Each row of R is roughly a mix of the hidden directions of one of a few groups.
R, 138 rows:
[[8,11,23,26,5,-50,-12,-7,35,13,-19,-1,4],
[11,-31,-13,6,28,13,11,28,-33,18,16,20,28],
[-29,41,-24,33,18,-6,-6,7,-5,-9,25,6,-22],
[-1,21,-45,38,-26,-11,6,29,0,3,-1,-10,12],
[-10,10,28,12,11,-36,-11,-30,38,11,-14,-23,-8],
[-36,3,-47,2,12,15,-10,4,-12,17,33,8,-18],
[20,25,-20,17,-54,-15,10,-7,-24,-13,7,-9,8],
[22,-1,32,-10,-33,-19,-19,-29,27,2,-15,-12,23],
[-12,-5,11,28,20,-3,37,46,15,10,-2,13,18],
[10,-21,-47,-15,-35,12,-7,11,-11,9,10,31,7],
[31,-14,3,-16,-47,-15,10,24,-22,18,-3,7,23],
[-17,37,-9,15,13,12,12,-8,21,-32,-11,-20,-38],
[-21,-18,-8,-31,49,29,-15,-1,-14,-18,-4,-10,5],
[-3,26,-23,34,-10,-6,-6,-26,-9,-29,17,-28,-26],
[-19,25,19,0,56,-13,-25,-13,-6,-4,18,-4,10],
[18,-16,-12,-12,33,14,47,-12,15,3,-17,0,29],
[-37,1,-3,-5,49,7,-23,-12,-23,13,23,8,9],
[-20,11,20,2,0,-10,38,-16,40,26,-26,-13,-8],
[-9,44,34,10,-19,-21,-27,9,20,7,-12,19,7],
[11,23,-7,2,-24,16,26,0,-8,-36,-24,-37,-18],
[-11,-24,12,-8,55,-6,-4,7,-7,29,23,20,4],
[31,-3,-26,26,4,7,43,29,6,5,-19,13,-14],
[3,-3,3,-5,19,39,-5,26,-45,-25,21,-11,1],
[-14,5,17,0,14,-23,10,-26,46,18,-30,22,-7],
[-11,-23,38,-26,-24,-1,32,-1,-18,31,11,11,7],
[13,18,-52,25,-5,-20,15,13,5,3,29,20,3],
[-29,-24,12,-38,16,12,-8,-2,-7,25,13,37,12],
[29,9,0,33,-41,4,18,-13,14,-20,-6,-10,-31],
[-7,14,-14,-13,-6,-8,-30,-46,36,0,-15,-21,-15],
[8,-11,16,13,2,-34,-33,-43,22,11,-20,-7,-6],
[-30,-17,-3,-35,42,35,-15,-9,-9,-4,8,0,-4],
[19,19,6,21,25,7,34,38,-11,-16,16,-27,1],
[-36,-1,13,-37,-7,31,-33,-21,-5,13,-12,15,-1],
[-14,-7,-15,33,35,-6,27,6,14,29,-10,33,-10],
[-11,-17,-14,-10,34,-1,24,37,-10,20,15,37,2],
[20,28,-20,43,-19,5,4,-4,-8,-34,10,-21,-15],
[47,24,-17,0,-36,-34,-12,7,-7,-9,6,-2,10],
[11,5,-2,-19,-16,-26,-18,-44,32,-2,-33,9,-4],
[-20,-40,20,-20,13,26,19,12,-6,35,7,18,5],
[-15,-35,-22,-9,-17,24,10,5,-1,42,0,30,-13],
[25,19,-29,-2,-60,-4,3,-17,1,-4,-8,-3,-1],
[16,-5,-3,-14,-8,5,-5,-45,17,-17,-47,-16,16],
[-40,-34,29,-11,2,23,-31,2,-19,18,0,-3,-7],
[2,44,-9,24,41,-17,-28,-4,3,-18,13,-6,7],
[10,-13,6,5,7,-4,-31,16,-48,-21,31,-19,14],
[1,-13,-1,-9,-13,2,19,-1,51,27,-35,18,-14],
[8,4,10,8,10,-29,5,-47,29,-14,-17,-34,-3],
[-11,23,2,13,-2,7,40,-29,16,-17,-24,-36,-13],
[-6,4,6,-29,-51,37,-22,0,-8,0,0,6,20],
[-9,26,8,12,20,7,0,17,-30,-1,37,-41,11],
[9,15,5,-4,8,-14,-9,5,-18,-13,-5,-64,23],
[5,-16,2,-26,-21,7,9,-44,31,2,-35,-6,13],
[5,17,0,27,25,-8,2,45,-20,-23,24,-25,-5],
[-29,-10,-18,-4,2,-5,-11,19,12,30,-16,54,0],
[41,-22,-25,8,-17,23,22,30,-19,-14,-5,-1,14],
[2,16,-32,-7,-52,5,-24,-8,-16,-11,19,18,-9],
[-3,-18,-36,-6,-30,-16,-6,8,2,16,-3,52,-1],
[21,40,-16,36,-26,-18,5,-17,17,-18,-7,-11,-11],
[19,15,13,21,12,21,13,38,-8,-9,-33,-34,-12],
[22,28,-28,-6,-3,7,7,-15,23,-23,-37,-33,-3],
[-8,15,-25,25,-22,2,-16,20,-18,3,34,36,-21],
[6,2,37,28,39,-26,-14,16,-14,-12,15,-20,9],
[15,-12,-12,17,-1,3,43,32,14,27,-21,10,-28],
[15,-31,18,-22,-46,-10,16,2,14,27,-22,-6,1],
[20,22,7,42,-9,-30,2,-12,32,-13,-19,-18,-14],
[29,29,-26,35,-5,-20,20,10,1,-26,6,-22,-14],
[-10,8,37,9,20,-27,17,22,20,29,-14,-6,-30],
[2,12,2,13,-5,-4,-4,25,-23,1,62,19,12],
[-24,-16,3,-4,45,-1,-22,27,-23,7,21,20,19],
[-8,-37,35,12,16,-5,30,24,18,28,-15,4,3],
[1,28,-23,-1,-41,-12,-18,-18,12,13,-3,23,-36],
[-2,-15,15,-16,26,-30,-3,-39,38,14,-14,0,15],
[24,-6,9,19,-11,3,35,41,-34,-8,8,20,12],
[-27,5,3,-11,26,-21,-27,-49,21,11,-3,9,-9],
[-10,-19,34,2,51,11,14,22,-10,2,-10,-24,8],
[35,21,-9,18,-48,-18,10,-13,20,-6,-19,-9,-9],
[16,0,-32,-12,-57,-2,-22,-1,-4,2,-8,27,-2],
[-6,-24,-20,-33,3,-4,14,-19,-38,-10,18,18,-31],
[-25,-28,20,-37,2,40,0,-25,0,11,-19,-2,-3],
[12,3,16,22,16,-17,14,31,45,28,-20,12,-1],
[27,13,1,-16,-25,-28,-9,-45,22,-15,-10,-20,5],
[-32,-14,26,-11,55,11,15,-9,-3,8,18,-8,3],
[-1,-3,21,27,26,-37,24,4,28,26,-14,19,6],
[-4,2,-1,19,65,2,30,16,0,2,-8,-10,3],
[31,17,-10,24,-45,-23,14,10,5,-23,-20,-8,-10],
[32,-22,6,-7,-47,-12,10,27,-5,19,12,20,13],
[-36,-19,0,5,59,8,3,1,-7,17,1,6,-16],
[30,-13,-17,14,-57,-3,11,23,8,4,-11,9,-13],
[15,27,-5,-17,-27,2,-1,-30,29,-21,-22,-33,14],
[32,-13,1,7,-59,-8,4,-7,-5,-20,-21,-12,-6],
[-29,20,8,-21,22,-28,-20,-15,-1,32,14,22,24],
[23,-12,-24,12,-41,22,12,-12,11,-27,-19,-5,-29],
[3,2,17,-4,-50,7,-32,-37,4,-10,-9,-18,5],
[8,-2,7,-40,-32,18,-26,-26,-10,-25,-5,-23,15],
[-13,-5,-5,-4,-37,5,-51,-24,-15,-23,12,-4,14],
[-23,20,-19,-9,14,30,15,-37,4,-27,-9,-26,-17],
[8,13,-28,33,-4,-44,-19,0,22,11,-3,27,-9],
[25,5,-19,-10,-63,6,-19,6,-6,-3,-7,15,7],
[20,-9,-25,-1,-55,6,6,3,1,-14,-38,0,-7],
[13,11,-22,-7,-17,1,-11,-48,19,-10,-43,-1,-3],
[24,2,-34,19,-38,-16,16,-4,28,10,-21,18,-13],
[-8,-20,-15,22,-8,-32,-10,9,14,24,-25,43,-11],
[-10,47,-32,11,37,-18,-5,-12,3,-14,17,-9,-7],
[-35,-31,35,-22,8,11,9,-12,18,34,-11,8,-3],
[-41,3,21,-27,6,2,-41,-19,-12,4,25,-12,2],
[16,7,-27,-7,-61,1,-26,-5,3,-2,-13,16,3],
[11,2,-21,3,-27,6,28,-11,41,1,-42,3,-16],
[31,7,-6,-12,-57,-1,-17,-23,1,-20,-11,7,8],
[-6,-24,27,-21,29,9,-9,12,-31,2,24,-11,36],
[2,20,-2,32,-48,1,-17,-11,-5,-22,-20,-18,-22],
[13,7,26,-10,-17,-31,-5,-33,32,-3,-35,-12,9],
[2,-19,8,12,18,-3,11,41,-19,19,38,29,13],
[-18,-15,-7,-24,40,20,21,-2,-1,2,-41,-10,-22],
[16,18,21,-16,-11,-13,-27,-13,-7,-39,0,-38,20],
[42,10,-27,27,-32,-26,11,11,11,1,-16,16,-6],
[34,-4,0,33,-8,14,-6,0,-5,-46,0,-22,-27],
[-17,-7,-9,18,45,19,24,31,-25,-1,11,-4,-21],
[32,-11,-20,15,-19,-4,41,27,16,19,-19,11,-15],
[-21,-22,-29,31,29,5,3,27,-15,18,11,25,-16],
[28,34,-3,35,-31,-34,12,13,-3,0,0,-3,15],
[-17,-44,16,-17,4,14,16,31,-19,23,7,24,9],
[-7,6,0,3,-46,-12,-16,-27,26,15,-16,29,-24],
[26,5,-12,32,3,-20,-25,16,-16,-36,-1,-33,9],
[1,-43,12,-51,-12,16,-4,-4,-6,11,-15,-21,4],
[-20,-5,-8,17,15,9,-19,40,-7,31,12,42,3],
[-1,-25,-24,-37,7,20,-42,-11,-22,-21,3,7,2],
[-11,-37,33,-26,11,17,18,8,24,31,-13,2,-11],
[-7,12,0,-9,-39,-16,-47,-10,-11,-18,30,-10,11],
[1,8,14,32,35,-42,-30,13,18,2,-1,-3,11],
[2,1,49,-21,31,22,20,11,-9,-5,1,-30,12],
[10,-45,2,-8,-9,1,5,18,-17,28,17,21,37],
[14,-16,21,-28,-39,-24,3,-5,18,36,-20,-1,9],
[11,-16,13,-20,3,-20,8,15,-11,31,37,23,36],
[14,-5,-2,-13,-58,-21,8,-11,9,27,-10,24,5],
[-10,5,36,15,45,2,2,31,1,21,29,3,1],
[18,-17,15,-43,-10,-9,-14,-30,2,8,-25,-21,29],
[17,23,12,-15,35,-28,-10,-40,20,-5,-2,-24,-5],
[-8,-28,-2,-19,-34,26,-3,24,-28,12,10,35,7]]
Here is one row from each group, named. Which group is each of the other rows in?
[-2,11,-14,15,1,8,4,45,-40,6,34,-3,22] : <2>
[-6,52,32,12,26,-4,-23,15,9,6,18,-4,9] : <50>
[-1,6,27,-18,-36,-9,-31,-16,8,-23,-15,-37,-4] : <117>

[19,-23,-37,-14,-37,3,-1,19,-13,10,10,35,10] : <50>
[2,31,24,11,-24,-37,22,-7,-3,21,2,-30,19] : <2>
[-29,21,0,0,59,15,3,-3,-7,-11,3,-21,-14] : <117>
[-32,2,-40,5,4,-2,-38,-27,10,16,1,25,-12] : <50>
[-7,-5,18,6,30,-17,33,33,7,39,15,17,-8] : <117>
[-19,-41,23,-43,24,20,-12,1,-11,14,4,-6,3] : <2>
[36,-17,-19,20,9,24,42,14,-2,-11,-26,9,10] : <117>
[-14,-11,24,20,55,-19,-4,-2,14,22,18,4,10] : <50>
[-13,-2,-14,-15,-1,12,-24,-20,-47,-27,27,-20,6] : <2>
[-10,-24,-13,-10,14,30,-34,-20,-40,8,-3,20,16] : <117>
[-15,-22,-6,-39,23,36,-18,-18,-22,-21,5,-12,-7] : <2>
